One vector is turned by the same rotation once a step. Each row is the vector after some number of steps, and that number follows the row.
The counts run from 0 to 800.
[-19   7   8  14 -11  20 -40  15  -1  22 -20   8  39  17   6   9 -67  -7
 -43   6   3  21  -1  30  14   7  10  19 -46  16  10  -9   2 -23  22  45
 -19  34 -21 -22   3   1 -28   6  26  -1 -51  37   7   0  44] => 643
[  7  -7  18  12 -29   9 -19  44  -1 -36  -3 -18  -7 -18  -9  20 -19 -16
  20  21   1  -4  17  39  13 -45  13  68 -43  21  49 -12 -23  18   9 -29
 -25 -11 -22  -9  -3  -3 -28  19 -17  21 -44  -7 -42  15   2] => 428
[ 14 -27 -28  18 -22 -12 -37  31 -13 -44  11 -55  -2 -12  26  12   8 -19
 -41  47 -10  28   0  17  -8 -23 -10  11 -59  26  -9 -16   1 -11   1  25
 -16   3 -25  -5   0  34 -15  -2  48 -19 -39   2 -19 -13 -15] => 169
[ 16 -10  -8   5   0 -10 -28  62 -11   8 -10 -26 -26  -3 -42  -6 -10 -11
  40  14  10 -19  16  11   6  -6  -4  14 -48  -2  -8 -26 -31  44  22  29
   8 -36  -4  -6  54  21 -34   8 -58  -4 -19  -1 -37  12  30] => 602
[ 40  10 -14  27  -4  45  16  22  -4  -8  25  -5  -1 -16 -22  26   7   3
  -3   6 -24  10   6  29 -15 -62  28  47 -15   8  41 -23 -38  -8  31  -8
 -38 -10 -33 -25 -21  -4 -27  23   9 -43 -13 -13 -29   3 -26] => 11
[ 27   6 -28  45 -13  28  28  54 -24 -13  -5   4 -23 -20   8  26  -6  -2
  -4  -2   9  -4  10  40  36 -30   1  19 -24   6  30 -15 -55  -7  46  12
 -11   5 -47 -41   0   9 -19 -16   2  -3   9  18 -24  25  48] => 360
[ -4  24 -39  27 -15  18 -12  43  -7   9   9  33  13   0 -28   2   0  15
  10  24   6 -30   2  41  27 -35  -3   9 -10  13  20 -22 -52 -31  33  46
 -34 -13 -40 -10 -20  16   7  20 -11   4   3  29  -6 -11  61] => 719
[-27  12   9  22  -4 -53 -26  30 -19   4  23  12  10  17 -43  13  -2   1
 -24  20 -15   6  -7  33 -17 -20 -27  16 -71  13   3 -47  -6   5  17  48
 -10 -36 -12  -7   8  32 -16  17  23 -13 -43  21  11   5   5] => 310
[ 12  16 -63  16  18  22 -53  35  -8   2   6 -23 -20   6   7 -14  24 -17
 -15  31 -25 -12  -8 -13  19 -23   2 -27 -50  25 -23  30  22   4   8  27
  13  20  -5  29  40  -1 -14  -8   1 -34 -66   5  -7   7 -28] => 590
[-23  20   1  43  20  21  -5  31 -11  45  28   5 -22  -8  17 -26 -25   4
  -8  12  18  -4 -17  -2 -20  21  26  -9  -6 -26  11   1 -29  28  70  57
  11  -3 -16  -6  15  33 -24  41   1  29 -11  38  15  -8  19] => 476
[ 32  -5  13  26  14   3   3  44 -30   8  56 -10 -41 -18 -10  -8  -8 -20
  14   4 -13   2  15  21 -24  -8  -4  21 -30 -11   5 -42 -23  47  65  24
  27 -45 -37 -18  21  23 -25   9  -7 -12  -2 -16 -17  -2   9] => 335
[ 10 -30   8   6  20  13 -27 -14  -9 -24  26 -27 -34 -14  -6 -22 -37 -33
 -19   1 -24  21  41  18 -13   4  15  50 -31  -8   8 -43 -22  29  44  36
  16 -25 -36 -36   7   6 -37  22 -17 -51  -9   7 -24  -4   8] => 342
[-14  25 -56  20   6  25  -3  61   6   6  -6 -12   4 -32 -20  20  42   9
 -19  33  22 -23 -33  -6  -6 -48  33 -20 -23  26  -3  29 -18 -18   7  28
 -23  20  -8  18  29  27 -52   8   1  -8 -32   7 -13  -8 -21] => 447
[  3  37 -19  46 -15  -4   2  53 -31   1   6  37 -20   8 -10  11  -1   1
  25  -6 -28 -16   5  41  38 -25 -23  20 -44  16  38 -14 -23  19  36 -15
 -15 -17 -33 -16 -10  -5  11  15  13  24 -44  22  -6  43  22] => 570
[ 28 -28 -32  20  27  53 -19 -21  -5 -23  -9 -42 -19 -13   9 -10 -31 -27
 -36  -6 -29  35  30  -6   0   1  35  30 -24   2  -5   1 -10   3  22  28
   0  31 -30 -33   8 -22 -39  11   7 -48 -32  22 -29  18 -23] => 348
[ 11   5 -47  27   4 -21 -21  71 -22 -13   0 -38 -53   0   5  -4  28 -12
  11  31   6 -19  -9   4  19 -18 -15 -19 -58  14  -9   8 -16  33  20  20
  21 -20  -5  14  52  28  -8  -5 -13   3 -27   6 -24  23  10] => 595
[ -4 -11 -30  15  26  -3 -18 -10   9 -14   6 -33 -18 -13  19 -55 -23 -12
 -41  44  14  21  22 -11  -7  11  35  35  -8  -7  14  -1 -37  -9  40  46
  19  10 -37  -8 -22  34 -18  34  -5 -10  13  62 -16  14  36] => 200
[-10   7  20  37   5   9  -3   1 -21 -11  43   2  -1 -13 -15   2 -23  -6
  -7  10 -28  30   4  10 -48 -18   6  37 -36  11  26 -26  -9  34  22   2
 -31 -23 -23 -23 -26   5 -36  63  36  17 -56   7   2   7 -50] => 488
[-42  24 -15  18  14   7 -27  24 -18  27  20  32  24   6 -65  11  -9  10
 -12  -5 -27 -16  -5  18 -12  -8 -13 -12 -46  16  -4 -42  -6  -4  27  71
 -26 -15 -17 -18  15   0 -33  19   0 -35 -55  14  17 -17   4] => 307
[ 15   8 -15  58 -33  28 -19  46 -20 -12  13 -24 -26  14  60  35   5 -12
 -18   5  -8   0 -11  49  21 -33 -13  -8 -44 -13  24  11 -36  15  45  20
  -8   1 -15 -17   1   8   4  18  58   4 -13  13  -9  -7  -8] => 503
[ 25  -5   3  -9 -20 -26 -59  37   0  -3  10 -44   0  24 -27 -13  -5 -10
  28  50  -3  -9  13  17   2 -30 -11  39 -58   0   5 -22 -34  31  19  22
 -14 -43  13   9  18  24   6  39 -36   4 -28   5 -21   8  17] => 251
[  5   6  -6  17  -5  22 -62  25   8 -14 -15 -10 -34  11  42  -1 -26 -29
 -26   8   8  -2  21  35  50 -37   6  38 -49  -2  41  12  -7  10  42   1
  32  21 -12   3  24 -12   0   3   7 -19 -46  15 -21   9  21] => 83
[ 37  14   9  14   3  11 -24   6   4   8  50 -18 -14  -5 -12 -30  -8 -16
  25  36 -21   7   5  -1 -29 -42  29  68 -25   8  39  -6   3  38  41 -21
  -1 -32  -8  16 -12   3  -1  43  -6   5 -58  -7 -14  21 -29] => 756
[ -6  -7  26  33 -17   5 -42  -5 -13 -26   3 -26  -3  14  32   9 -48 -14
 -33   5 -17  34  16  38  -3  -2 -10  39 -59  -6  25 -18 -21  21  30  17
 -18  -7 -17 -31 -17   5 -10  49  47  14 -40  39  -8   4  -8] => 494
[-41   3  27  35   7   8  -1  15 -22  -6  38  18 -18  -9 -22 -17 -38  -4
   1   4  -9   4  14  27 -26   8  -3  34 -27 -12  30 -38 -35  41  46  33
  -9 -33 -26 -33 -10  17 -33  66   7  23 -21  20   2  -7  -1] => 485
[ -5  23 -22 -12   6   9 -49  15  32  22 -28  -8  22  25 -11   5 -11   5
 -53  23  20  -5 -10   7  11 -38  32   8 -41  -7   3  12 -20 -32  23  64
   6  24   7  10  25   4 -27  -4  -3 -60 -34  32  -4 -10  16] => 793
[ -6 -27  -3  14   9  29  -8   9  -5 -43  24 -11 -21 -36 -13 -18 -20  -8
   0  17  -3  -1  40  30  -9 -13  21  54  -9   4  33 -36 -48  14  38  26
 -12 -24 -46 -41 -12  15 -39  36 -22 -23  16   8 -30 -19  21] => 694
[ 12  21 -56  45  -5 -34  21  53 -23   0  -7   4  -7  10 -26  20  45  18
   5  21   5 -20 -11  15  19 -33 -13 -12 -37  13   4 -12 -54  -7  28  35
 -26 -17 -22 -19  -1  30   7   6   8   1   3  46  -3  41  29] => 34
[ 37 -24 -27  21  28  40 -10 -20  -8 -27   6 -45 -15 -13  11   0 -19 -28
 -38   2 -38  51  23 -11 -17 -12  31  29 -18  11  -1  -2  -4   6  16  13
  -3  23 -29 -31  -3 -13 -45   7  13 -51 -43  13 -26  18 -36] => 347
[-16  10  11  16  26 -10  13  30   7 -15 -17   7 -34 -12 -41   3  -8   5
   3  -2  28 -13   8   9  -5 -25  22  44 -30  -7  44 -16 -50  42  37  16
   7 -28 -12 -30  19  18 -56  45 -33   0  -5  31 -26  23   6] => 276
[ 33 -11 -34  32   7  82 -17  26 -16  19  27 -32 -32 -21  28 -21 -13 -13
  11   6  -2  -6  10   8 -10   8  32 -11   4 -19 -13   0 -42  15  56  44
   4   0 -28 -18  31   8 -27  25 -18   1   4  -3 -17 -26  11] => 684
[-15  22 -42  22  -3  -2  -5  80 -11 -31  -4   7 -47 -24  -4  24  36  -7
 -11  12  14 -27  -4  30  26 -51   0   3 -54  23  27   5 -19  13  21   1
  11  -3 -20   0  29   8 -39 -11   6 -19 -29  -3 -28   8  -2] => 93
[ 23  17  -6  26   6 -25  15  75  -4  55   2 -19  -8  -2  10   0   5  -3
 -27  35  43  10 -30 -12  -8 -16  26  -5 -34  -1  -4  15 -13   1  54  27
  31   6 -16  14  32  43 -33 -15   9  18 -13  27  -8  30  34] => 118
[ 22  22  -6  11  13  45 -39  15  -9  36  33  -2 -13   7 -33 -39 -22  -2
  55  17 -29 -21  12   6  -5  -5  20  26 -10 -12   3 -17 -22  37  44  22
 -12 -30  -8   0  15  -6  -2  56 -53  13 -37   9  -2   5   5] => 751
[  4  19 -18 -16   8  18 -47  13  29  34 -24 -16  29  15 -24  16  -7   4
 -45  20   5   0 -17   5   6 -46  36   9 -44   6   3  11  -7 -37  16  51
  -5  23   6  12  19  -4 -29  -1   2 -61 -49  19  -8 -13   2] => 792
